In the data rows, the value 500 means zero.
Here are some points, each followed by its number:
np.array([382., 378., 438., 375., 371., 641., 473., 480., 421., 377., 570., 558.]) 0
np.array([758., 540., 700., 375., 423., 367., 369., 364., 390., 377., 608., 574.]) 1
np.array([373., 464., 463., 726., 950., 367., 672., 364., 417., 698., 361., 367.]) 2
np.array([589., 378., 433., 413., 660., 456., 662., 394., 999., 377., 435., 793.]) 3
np.array([735., 844., 403., 752., 614., 583., 811., 364., 371., 999., 361., 367.]) 4
np.array([373., 378., 464., 424., 576., 525., 486., 400., 532., 441., 553., 382.]) 5
np.array([999., 999., 373., 666., 479., 470., 999., 364., 371., 756., 361., 367.]) 6
np.array([999., 809., 689., 375., 460., 600., 369., 364., 371., 377., 374., 464.]) 7
np.array([373., 378., 563., 534., 371., 608., 393., 722., 577., 377., 457., 498.]) 8
np.array([373., 378., 505., 392., 371., 570., 369., 789., 393., 377., 641., 624.]) 9
np.array([455., 378., 776., 375., 371., 547., 369., 759., 371., 377., 806., 677.]) 10
New points follow, each followed by the numbers of its three nearest points above, looking only along the 2 directions in which the numbered points spread most, nearest first.
np.array([546., 450., 373., 545., 371., 593., 531., 459., 443., 610., 401., 472.]) >> 5 3 0
np.array([597., 478., 487., 375., 506., 367., 369., 364., 486., 377., 440., 509.]) >> 0 5 8
np.array([525., 511., 564., 401., 371., 573., 369., 550., 548., 422., 515., 494.]) >> 0 8 1
np.array([439., 508., 561., 375., 441., 823., 407., 651., 515., 571., 543., 490.]) >> 0 8 5
np.array([631., 585., 923., 375., 371., 367., 369., 364., 603., 377., 447., 395.]) >> 1 0 8
np.array([543., 517., 535., 375., 415., 367., 369., 364., 541., 377., 396., 448.]) >> 0 1 5
np.array([621., 402., 524., 375., 464., 367., 369., 364., 560., 377., 535., 527.]) >> 0 8 5
np.array([373., 501., 373., 746., 910., 367., 708., 364., 958., 377., 361., 367.]) >> 2 3 5
np.array([373., 378., 468., 390., 371., 483., 369., 476., 558., 377., 597., 587.]) >> 8 0 9
np.array([373., 380., 373., 735., 779., 735., 393., 808., 371., 479., 361., 367.]) >> 3 5 8
np.array([373., 378., 455., 420., 371., 596., 369., 637., 508., 408., 589., 613.]) >> 8 0 9
np.array([422., 388., 373., 477., 582., 694., 773., 364., 371., 695., 361., 367.]) >> 2 3 5
np.array([582., 378., 373., 417., 371., 390., 398., 671., 415., 410., 593., 571.]) >> 0 8 9
np.array([373., 632., 373., 375., 547., 367., 369., 696., 371., 511., 721., 718.]) >> 0 8 5
